(in the rows, 128 means zero)
A state moves one step at a time under one of 6 hidden systems, and each row is a state written as 26 numbers. Each run below is a few steps of one system.
trace 1, J, 11 rows:
[[ 90 162 103 171 134 118  83 135 160 145 120 196 138 109 123 165 127 113
   89  84 160 146 155 106  82 134]
 [109 142 102 109  67  84  98 143 145  73 137  78 154 114 117 109 115 108
   52 103 124 118 112 133 134 155]
 [151  89 120 115 131 124 101 139 152  65  93  98 135 153 172 169  58 128
  155 126 165 146 122 149 122  92]
 [145 110  91 130 184 141 116 109 107  81 169 200 142 153 145  88 130 130
  107 120 190 135 118 114 102 133]
 [175 150 131  77 111 135 106 137 105 119 181 102 109 128 111  49 114 148
  142 107 101 127  88 161 123 167]
 [172 134 133 138 140 171 144 155 121 169  83 131  83 145 169 161 107 117
  187  93 134 161 111 166 118 170]
 [105 142 127 172 158 108 175  75 101 141  95 167 121 134 129 100 183  97
   92  81 131 136 108 151 115 166]
 [ 81 122 138 124 130 104 171 120 132 147 130  39 123 127 132  89  95 140
  105 121  84 103  98 177 160 116]
 [126  45 126 150 155 138 166 161 153 171 108 136 121 137 150 164 131 142
  143 165 164 128 134 176 144  82]
 [ 81  93 139 131 148 103 115 112 144 160 156 166 131  97 106  76 200 148
  117 154 149 130  98  98  86 110]
 [108 140 101 105  99 125  99 174 140 177 169  36 141  86 115 119 134 117
  167 142 104 143 127 113 110 136]]
trace 2, F (11 x 26):
[[154  79 133 131 128 132 172 138 121 139 137 213 116 150 141 127 167 145
   88 169 160 105 105 161 157 147]
 [111 105 152  97 135 103 111  87 135 157 147 104  95 104  79  74 131 165
  155 103  83 157  88 115 100  97]
 [ 99 136  58 150 118 157 122 178 134 195 124 101 127 125 143 190 103 109
  159 121 142 145 162 125 115 141]
 [136 131 169 147  85  72 141 138 144 114  99 153 158 101 136 133 205  99
   84 151 136 114 113 171 124 157]
 [ 80 116 152 115 165 135 114 100 135  76 104  46 123 129 144  83 110 131
  131 116 131 131 103  71 119  99]
 [144 112  47 137 135 137 133 133 101 110 160 143 175 162 132 171 102 120
  152 164 161 118 187 145 136 100]
 [154 168 205 109 119 114 113 138 145 135 172 189 135 104 133  97 154 162
  123 177 114  87 104 137 124 138]
 [157 108 126 103 143 185 115 144 110 133 121  77  80 124 104 104 134 122
  155  89 119 178 126  56 132 150]
 [136 169  83 153  86 114 141  87  93 144  85 157 139 156 121 191 134 103
  169 115 108 126 171 172 117 143]
 [100 171 199 155 163 109 172 127 149 133 141 133 133  94 156 114 122 120
   59 123 103 106  99 121 160 145]
 [138  47 118 122 145 162 131 139 132 104  95  82 103 159  87 102 116 145
  110 100 144 138 162 130 162  76]]
trace 3, G (11 x 26):
[[150 146 181 137 117  77 103 115 172  84 121 178 129 103 118 165  84 130
   72  89 112 149 121 130 128 105]
 [111 122 116 132 143 157  89 158 165  99 119 123 101 141 122 125  52 140
   64  60 150 137 141 103 136 120]
 [177 107  80 102  94  95  95 127 135  80 151 157 125 146 121 153  58 135
  100  93 136 154 112 171 123 125]
 [138 140 156 123 168 115  89 146 173 109 154 142 120 107 172 114  59 139
  112  85 151 157  74 147  92 129]
 [166 113  76 120 146 156 105 172 121 124 154 103 114 136 123  85  95 118
  108  60 157 164 119 167 115 163]
 [153 135 109 107 115  97 120 108 120 115 127 128 117 147 167 107  92 129
  159 104 134 139  61 213  89 161]
 [122 114 126 147 201 128 162 149 129 154 157  90 129 106 179  89 116 108
  128 100 151 164  75 164 108 152]
 [134  99  89 125 138 133 141 138 105 151 135  90 132 150 120  53 155 133
  153 113 144 118 121 223 112 138]
 [104  99 120 107 127 114 165 120 118 171 138 104 113 127 177 110 148 138
  179 176 129 125  46 163 109 153]
 [121  98 127 157 172 127 159 143 115 187 140  87 148  91 123  95 207 104
  170 141 140 156 130 148 103 120]
 [ 78 135 102 125  91 137 129 127 109 170 103  98 140 146 131  91 199 134
  172 176 133  79 133 153 108 148]]
trace 4, J (11 x 26):
[[168 143 124 133 114  90 166 136 120 149 139  78 126  96 126 156  98  92
  119  79  79 174 104 183 146 156]
 [ 92 121 158 181 169 145 134 134 160 130  49 136 125 155 158 123 125 128
  114  94 169 106 152 182 116 109]
 [ 83  61  82 110 122  96 169 104 116 120 152 124 120 136 129  96 150 135
   66 150 142 122  65 114 146 138]
 [150  93 141 115 151 101 111 138 150 156 167  85 141  99 115 112  98 152
  186 136 113 153 125 184 102  63]
 [104 134 115 151 151 177 107 192 147 179 135 162 129 121 167 116 171 125
  135 150 193 117 133 115  94 163]
 [139 124 127 109  80  84 128 107 104 108 116  83 139  96 107 101 211  92
  132 129 110 157  91 111 107 166]
 [101 168 135 146 166 140 135 114 127 123 101  54 155 132 181 157  85 105
  198 135 119 128 144 129 115 105]
 [142 113 120 156 157 146 182 135  93 102 138 160 165 150 144 123 182 106
   94 176 166  93 161 132 167 139]
 [135 117 196  82 117 123 132  85 120 111 131 107 104 129  99  75 141 171
  156 163  82 106  97 105 144 101]
 [135 130  95 134 153 185 149 148 111 203 153 135 101 131 119 180 102 136
  183 138 109 149 165  91 144 120]
 [132 173 154 156  90  99 122 116 128 156 122 198 146 108  87 129 198 122
  104 131 112 104 165 150 118 148]]
trace 5, T (11 x 26):
[[102 155 131 151 129 111 146  90 121 132 119 103 143 121  81 170 102 122
  116 116  68 125 193 101 164  74]
 [ 99 132 152 137 107 151 124 154 166 123 110 173 119 148 131 174  90 159
   77 154 135  73 165 108 175 106]
 [149  81 133  97  96  99 110 105 143  89 148 177 110 120  73 147 119 152
   74 127 114 149 121  70 149  96]
 [111 157  92 121 111 120  55 128 158 133 153 144 125 124  96 158  51 150
  133  86 117 144 159 114  97  94]
 [160 158 108 133  85 121  93 187 153  98 141 159 147 112 136 174 109  97
   63 106 151 137 149 126 134 172]
 [162 124 164 117 109  96  84 110 149  39  83 112 122 129 120 113 105 117
   99  66 134 155 112 137 114 121]
 [134 123  61 130 162 140 125 121 115  82 136 121 126 169 163 136  43 118
  115  82 163 146 120 153 124 134]
 [199 137 133 128 139 107 140 144 115 102 175 167 151 131 135 102 107 126
   99 113 136 121 124 223 139 145]
 [163 121 170 109 155 154 113 146 144 140 127 129  73 129 143  66  99 153
  130  74 133 147  67 161 112 159]
 [148  96  59 139 130 129 157 127  98 177 125 128 100 134 126 125 141 104
  146  78 135 181 102 187 106 171]
 [ 98 156 149 160 142  82 151 130 145 168 120 115 150 103 162 102 149 113
  123 116 125 117  91 216  97 148]]
trace 6, F:
[[147 162  97  92 115 146 134 130  79 114 190 132 146 132 138  87 170 121
  142 178 131 107 108  86 128 185]
 [204 166 181 116 132 142 131 124 101 122 123  82 136 115 117 136 132 114
  209 128  80 150 152 135 136 124]
 [124 171 140 165 164 192 170 110  91 153  83 164 106 161 152 138 157 113
  150 123 129 108 158 103 147 163]
 [135 124 139 131 123 104 200  80  87 136 139 117 121 132  76 108 149 127
   89 123  65 116 136 145 189 123]
 [ 95 104 170 138 151 151 151 130 162 178  97 114  92 134 122 165  76 164
  143 134  99 116 147 124 161  66]
 [ 97  66  89 150 115 122 146 140 141 174 132 192 116 119  91 159 177 132
   75 145 150 135 144 100 139 115]
 [ 79 128 144 105  62  69  78 121 169 138 126  99 130  89  84 130 134 145
  111 128  89 128 116 107 107 100]
 [103 122 103 139 121 137  92 176 166 101 110 101 149 110 163 198 103  95
  113 135 169 155 144  61 115 126]
 [148 142 127 129  96  87  85 111 128  42 122 168 183 133 117 119 167 109
   91 137 162 112 156 130 106 126]
 [135 171 151  87 140 144  88 115 128  59 165 107 133 142 154  99  61 147
  129 131 121 111 104  77 132 131]
 [224 125 102 123 153 166 118 146  98  98 158 174 129 152 122 153  96 121
  153 109 146 157 168 141 141 133]]
trace 7, V:
[[161 177 125 114 110 124 119  88  89 110  92  81 112 132 126 120 125  99
  184  72  91 165 111 137 102 169]
 [107 161 126 169 178 154 185 120 109 130  89 100 138 158 192 154  93  99
  143 123 136 110 138 164 148 141]
 [144  94 166 139 161 117 184 112 112 116 134 127 136 144 117  60 155 138
   87 130 125  97 122 195 167 114]
 [104  70 138  90 133 143 136 112 137 178 136 113  77 146 105  97 101 189
  165 148 101 118  98 134 139  83]
 [117  94  86 147 127 126 151 156 133 228 157 162 122  98 111 173 168 124
  148 152 129 159 136 132 117 127]
 [ 95 163 170 139  83  92 102 144 158 163 102 108 138  76 111 114 205 109
  122 126 109 127 120 119  93 158]
 [ 91 111 103 116  96 128 125 135 129  87  81  31 142 126 147 154 138  91
  130 144 134 137 124  69 137 132]
 [117 117 110 150 149  92 130  87 115  64 124 136 199 144 141 146 143 114
  139 173 160 111 170 138 116  72]
 [130 151 167 102 168 150 106 138 130  98 199 141 153 126 135  67 120 164
  127 178 140  84 130  89 133 108]
 [213 115 113  88 108 179 109 153 100 131 160 144 103 143  84 134 125 145
  175 136 116 145 161  98 150 132]
 [142 191 145 147 119 147 131  90 110 160  97 210 101 138 134 177 142 124
  169 115 107 134 137 103 110 163]]
trace 8, U (11 x 26):
[[109  76  89 114 161 113  97 109 132 133 184 145 143 113 100 118 133 148
  155 154 147 160 133  75  91  69]
 [147 170 115 115 110 152  68 195 142 163 182 115 162 100 118 115 140 134
  171 157 137 113 169 130 100 135]
 [185 156 160 112  93 151 111 158 117  91  86 113 125 124 164 139 173  92
  159 136 144 142 109 109 115 190]
 [128 170 113 141 160 134 142  47  76  72  93 123 133 156 138 128 125  96
  152  90 118 145 138  93 119 139]
 [124 174 117 140 160 141 180 107  94 124 170 130 150 162 141 125  72 136
  111 143  98  78 157 160 181 121]
 [176  84 202 115 128 139 170 144 141 136 124 164  94 136 110 120 128 166
   99 150 110 105 120 156 189 107]
 [102  92 132 124 123 145 119 102 141 186 106 173  59 125  76 127 141 165
  131  97 108 152 115  82 117 112]
 [ 82 164  80 147  87 102 119 152 147 209 143 129 136  89 111 180 124 110
  118 110  99 144 143 132 108 149]
 [107 138 165 156 101  91 116 171 178 103  78  91 162  97 162 156 143  92
   81 126 150 121 125 157 121 138]
 [ 88  75  95 122 130 111 111  96 130  43  95 104 142 155 141 109 134 119
   91 130 177 129 109  91 117 106]
 [131 118  73 102 145 102  98 106 116  97 208 134 168 140 122 123  78 151
  154 163 138 123 138 131 112  77]]
trace 9, T (11 x 26):
[[115 101 163 136 109  75 138  96 142  80 109 129 151  99  88 136 181 113
   64 140 116 133 141  82 148  94]
 [ 73 117 109 110 128 144  86 118 153 102 123  92 125 155 122 137  55 167
  140 138 131 103 153  92 127  63]
 [177 118  92 116 101 125 115 159 126 101 182 195 160 130 124 184 120 124
  107 177 156 127 160 108 150 128]
 [161 178 193 105 116 116  54 111 147  85 134 152 123 107  97  94 121 146
  130  94 109 137 131  97  98 122]
 [141 152  70 120 113 176 112 148 110 112 111 102 100 152 135 166  73 103
  125  72 129 158 143  91 140 172]
 [171 163 146 156 110  78 150  97 118  83  97 166 157 138 134 168 121  99
  102 102 115 126 148 200 140 135]
 [112 128 172 131 185 146 141 125 148 100 129 119  98 137 151  80  66 149
   68  79 130 120  91 124 150 125]
 [175  58  67 112 115 134 150 141 108 147 149 140 101 160  91 126 103 146
  120 104 130 145 137 189 155 118]
 [122 151 150 129 124  85 107 127 163 170 151 194 117 106 152 122 110 154
  134 120 127 130  71 192  81 143]
 [124 105 111 136 150 138 122 182 144 162 150  81 117  83 114  91 155  99
   86  74 144 181 112 110 114 163]
 [112 104  96 133  78 104 110 131 132 127  61  78 140 146 136 126 153 116
  163 123 150 121 128 212  92 127]]
trace 10, V, 11 rows:
[[180 133 127  72  82 159  65 150 132  82 141 152 108 166 117 114  84 168
  146 140 137 103 131 134 129 131]
 [182 136 116 127 159 147 134 114 109 127 147 207  99 134 152 177 100 117
  153 104 138 183 104  91 112 155]
 [134 209 136 161 147 136 116 119 117 146 127 143 120 120 109 101 113 110
  103  39 101 136 156 159 114 167]
 [134 134 137 116  91 139 159 149 131 113  85  92  95 158 162 140  76 128
   94 108 111 104  94 175 176 171]
 [132  52 133 152 171  94 175  86 136 117  97 150 112 141 133 141 114 130
  108  99 141 164  98 172 135  86]
 [ 56 116  99 136 157 120 111 132 154 183 170 135 122 124 115  68 108 167
  101 109 138 108 109 165  98 106]
 [152  86 102  95  73 111 116 203 153 170 161  97 126  99 130 136 132 129
  135 154 135 145  92 172 124 151]
 [122  98 140 140 126 113  96 125 149 133  68 127 123 107 151 141 184 104
  177 115 165 177 100 118  57 131]
 [ 73 167  69 140 146 125 129 113  94 112 143  67 169 124 155  89 152  87
  131 120 145 125 124 108  95 165]
 [170 142 150 117 123 117 137 143 112  83 132  64 180 135 161 118 121 115
  175 173 127 101 143 190 144 113]
 [147  89 170 128 193 183 149 117 110 112 112 150 112 160 159  95 156 150
  172 163 166 117 124 106 130 108]]
trace 11, U, 11 rows:
[[107 130 146 120  88 115 123 154 149 171 159 129 120 111  64  85 139 164
   70 126  91  80 149 157 160 115]
 [123  74 140 106  75 126 110 161 175 157  80 116  81 117 137 191 115 141
  140 139 129 156  90 108 131 123]
 [ 96 128  88 171 146  92  98 110 144 129 124 172 156 101 122 158 158  93
  106  96 163 174 145  99  69 119]
 [ 85 180 107 114  97 104  89 155 142  93 161  67 181 116 140  91 107 119
   93 136 131  87 134 137 121 143]
 [190  72 132  98 120 133 122 155 134  51 111 101 137 150 168 153  98 121
  141 156 168 143 111 136 145 116]
 [149 131 121 124 187 144 101  77 104  98 160 205 129 147 119  83 133 149
  153 115 157 139 130 103  86 110]
 [154 186 111  98 122 160 126 158 100 168 205 100 121 120 111  87 100 139
  143 119  83 117 131 130 146 169]
 [199 129 176 138 113 153 146 154 129 140  62 131  93 139 146 164 127 115
  159 100 119 146 128 186 144 158]
 [ 80 141 130 158 165 127 166  61 106 139  88 168  96 143 141 104 153 116
   98  81 127 136  93 110 113 160]
 [ 85 127  90 134 122  92 171 112 118 160 161  67 145 121  99 123  91 126
   97 119  78 115 136 173 163 105]
 [122  64 170 143 133 123 138 173 183 149  94 139 122 129 156 152 121 156
  122 167 163 107 122 183 138  83]]
trace 12, G:
[[165 103  89  93 110 108 135 132  99  68 153  82 168 147 167 115 133 108
  156 175 157 126  98 158 128 144]
 [152 136 164 124 203 153 129 115 112 115 153 126 145 129 175  89 135 136
  205 160 152 132 108 126  96 112]
 [152 159  96 122 152 184 150 144  72 174 182 132 126 140 117  76 166 127
  160 137 120 115 145 130 134 176]
 [160 166 171 119 100 122 175  98  93 165 107 126 110 127 128 120 166 126
  178 144  68 113 104 172 143 166]
 [ 83 122 158 176 176 148 199 106 117 184  78 119 108 125 145 137 171 109
  123 123 115 128 126 115 147 135]
 [ 76  97  94 149 104 101 166  97 113 156 117 117 147 140  74 117 173 135
   97 148 108  91 165 155 157  95]
 [ 80  88 165 115  95 102 136 130 169 152 113 116 127 115 131 163 132 162
  133 203 113  96 113 108 150  76]
 [125  74 128 139 126 141  98 162 155 143 123 146 134  97  89 158 182 127
  127 153 158 153 170  58 115  90]
 [106 173 105 109  56 117  52 120 135 105 120 146 145 124  95 143 150 131
  142 143 126 108 162  78  93 131]
 [146 176 147 125 108 129 115 150 137  77 118 101 154 108 164 198 108  85
  125 145 122 142 139  57 141 148]
 [165 155 146 153 161 152 114 108 110  43 103 159 156 159 129 130 125 108
  111 106 158 119 190 108 139 117]]

Which system made each of these runs?
trace 13:
[[ 85 132 109 154 145 110 205 105  97 174 137 118 125 121 134  97 171 107
   86 121 107 118  94 151 149 168]
 [110  95 168 120 112  96 143 134 154 155 108  45 128 106 106 115 119 144
  145 137  83 120 127 184 146  75]]
 : V
trace 14 (2 x 26):
[[117  75  39 104  90  88 105 141 125 115 170 133 158 135 125 121 140 131
  123 162 170 131 111 163  98 124]
 [150 155 161 113 144 101  78 160 159 112 177 111 172  80 165 109 125 123
  168 152 148 143 103 141  76 123]]
 : T
trace 15, 2 rows:
[[121 127 155 129  76  96 157 121 151 114  97 178 120 145 145 187  99 142
   75 155 112  85 116 160 172 126]
 [124  78 157 130 168 109 124 110 162 113 151 154 108 104  94 123  98 151
   70  96 122 165 113  84 138  73]]
 : T
trace 16 (2 x 26):
[[146 174 140 110  95 112  94 107 135  62 126 209 120 152 144 129  98 139
   80 114 140 101 103 121 121 163]
 [173 136 125 114 160 131 118 126 130  84 161 128 108 125 129 143  42 126
   98  62 116 178 112 107 142 127]]
 : V
trace 17, 2 rows:
[[ 99 163  89 160 150 128  90 145 143 167 137 119 171 117 143 157 114 114
  189 131 148 132 177 157  72  99]
 [139 145 149 131 118 130 139 176 124  97 143 112 168 113 174  96 188  97
  100 178 165  97 109 129 135 185]]
 : U
trace 18:
[[165 133 108 104  87 156  96 190 120 168 169 143 130 114 103  97 191 132
  148 157 145 119 139 132 112 173]
 [156 168 163 112  95 123 107 114 119 118  78  93 111 111 149 147 152  99
  199 115 104 163  99 110  92 166]]
 : U
trace 19, 2 rows:
[[ 96 111 166 126 156 118 132  91 121 102 135 123 163 131 122  70 184 149
  143 192 138  83 137 111 120  78]
 [121 121 110 100 124 181 133 151 109 168 165  99 118 131 108 136 138 149
  175 193 107 111 160  60 155 114]]
 : G
trace 20:
[[ 73 143 126 142 180 133 142 111 114 126 153 102 145  98 141  82 181 101
  111 133 142 139 109  47 106 146]
 [147 130 105 108  95 127 139 140  95 127 137  36 165 134 111 113 145 117
  179 169 103 105 164 167 146 118]]
 : J
trace 21, 2 rows:
[[158 120 161 131 197 115 165  99 108  96 188 115 159 108 109 111 110 123
  111 132 103 147 144 100 164  80]
 [131 136 138 121 117 187  93 154 138 158 124 158 105 164  89 111 105 184
  149 134 126  75 191 140 143  96]]
 : V
trace 22:
[[125 143  96 115  62  88 125 123 136 109 106  93 115 136 116 167  64 117
   88  83  89 135 115 168 150 143]
 [121 108 162 164 172 110 129 139 179 103  99 166 130 124 183 168  81 123
   91 103 170 146 105 152 116 103]]
 : F
trace 23 (2 x 26):
[[201  91 142  80 120 132 146 105  99  89 149 115 120 152 119 134  97 154
  183 168  99 132 124 133 163  93]
 [138 165 145 146 177 168 126 113 118 189 148 210 107 126 130 143 134 145
  182 128 121 136 144  99 104 124]]
 : F
trace 24 (2 x 26):
[[116 117 178 154 171  83 128 122 163 136 129  74 159  84 112 110 122 124
  131 106 107 150 140 168 112  62]
 [ 78  83  89 117 112 180 109 185 146 146 117 108 120 161 141  98 145 155
  118 167 184  78 134 124 132 133]]
 : V
trace 25:
[[ 83 109 102 115 106 141 148 129 113 122 148  90 136 147  86  71 156 144
   73 154 118  69 152 113 177 123]
 [151  85 145  92  88  94 127 114 141 130 140 138 131 121 111 182 111 161
  170 195  99 128 123 124 143  68]]
 : V
trace 26, 2 rows:
[[120 156 127 126 178 142 189 130 110 165 185 115 126 119 181 149  81 125
  141 159 103 132  88 105 157 148]
 [187 114 169 154 153 140 152 146 117 156 129 145 133 123  83  85 180 133
  128 108 122 124 175 199 145 115]]
 : G
trace 27, 2 rows:
[[103 206 113 133 133 171 112 145 111 150 136 142 133 136 184 123 141 113
  164 146 149 104 117  96  97 198]
 [193 143 153 131 108 106 175 115  87  92 107  87 143 115 115 133 177  76
  123 118  96 154 131 138 163 166]]
 : J
trace 28 (2 x 26):
[[ 64 181  89 155 130 145 104 142 135 192 163 140 149 109 102 135 132 131
  118 130 116 100 187  98 114 120]
 [166 140 164 102  48 105 123 176 145 105 127 117 145 103 126 159 156 114
   94 171 113 107 126 125 162 162]]
 : V
trace 29:
[[134 165 195 141 159  98 116 106 165 100 117 147 126 125 147 135  50 148
  113  87 108 124 116 173 126  95]
 [129  78  95 128 154 174 138 175 140 133 142 144  89 156 128 101  89 146
   60  88 167 129 123 136 159 145]]
 : V
trace 30:
[[153 123 109  81 109 175  76 171 138 116 164 115  86 140  92  88  82 161
  102  93 129 131 127  91 143 144]
 [179 131  84 114  76 121  92 126 120 133 108 180 104 149 126 175 111 126
  168  97 136 161 121 171  93 160]]
 : J
trace 31 (2 x 26):
[[115 138 153 129  83  65 110 134 161 108 101  67 165 113 118 127 114 122
  117 122 107 110 136 206 124  98]
 [ 91  88 132 132 174 159 133 155 154  96 112 126 129 142 203 138 109 129
  117 165 195 120  96  87 125 125]]
 : F
trace 32, 2 rows:
[[144 128 111 144 151 147 103 126 125  90 140 207 132 127 112 145 150 111
   82 112 168 154 157  47 118 138]
 [134 202 114  93  69 109  77 115 118  99 165 123 139 130  90 111  87 141
  108 106  84 103 143 125 129 146]]
 : U
trace 33, 2 rows:
[[111 169 189 128 137 125 112 108 137  57  88  77 137 136 136  76 112 124
   88  93 117  98 128 119 140 128]
 [145  82  70 120 149 165 163 120 101 103 128 116 111 183 142 168  59 133
  132 128 141 136 142 120 176 109]]
 : G
trace 34:
[[ 94 118  47 127 144 161 143 144 100 116 143  90 163 161 174 129 130 107
  152 175 176 106 139 113 124 144]
 [182 132 158 107 137 100 141 115 100  92 176 134 178 117 132  98 171 127
  171 196 125 114 124 148 126 111]]
 : G
trace 35, 2 rows:
[[137 129 188 165 124 136 174 122 129 115  40 141 126 135 153 169 179  96
  113 138 134 115 144 132 157 142]
 [ 64 105 106 143 147 119 155  57 103  95 114 140 130 155  99 110 148 134
   81 128 122 109 144  70 149  93]]
 : G
trace 36:
[[168 157  91 131  84 101 119 138 116  83 148 197 158 137 133 149 127 107
   69 118 149 117 134 158 137 175]
 [137 145 204 108 157 118 119 103 143  63 115  88 113 122 147  92  77 137
  108  93 107 135  86 109 136 118]]
 : G
trace 37:
[[165 145 174 133 133 115 153  76  99  74  77 168 133 147 169 129 175 104
  150 142 140 130  98 135 118 160]
 [107 155 133 134 203 156 157  82  96 119 148  78 124 140 121  77  89 132
  132  91  96 130 137  98 146 109]]
 : V
trace 38:
[[ 98  91  72 139 104 122 157  93 103 108 110 153 137 151 100 177 154 113
   95 155 132 123 164  67 161 111]
 [110 151 172 125 113  86 100 101 158 100 148 144 167 107 105 154 113 151
  121 171  98  98 161 101 135  57]]
 : G
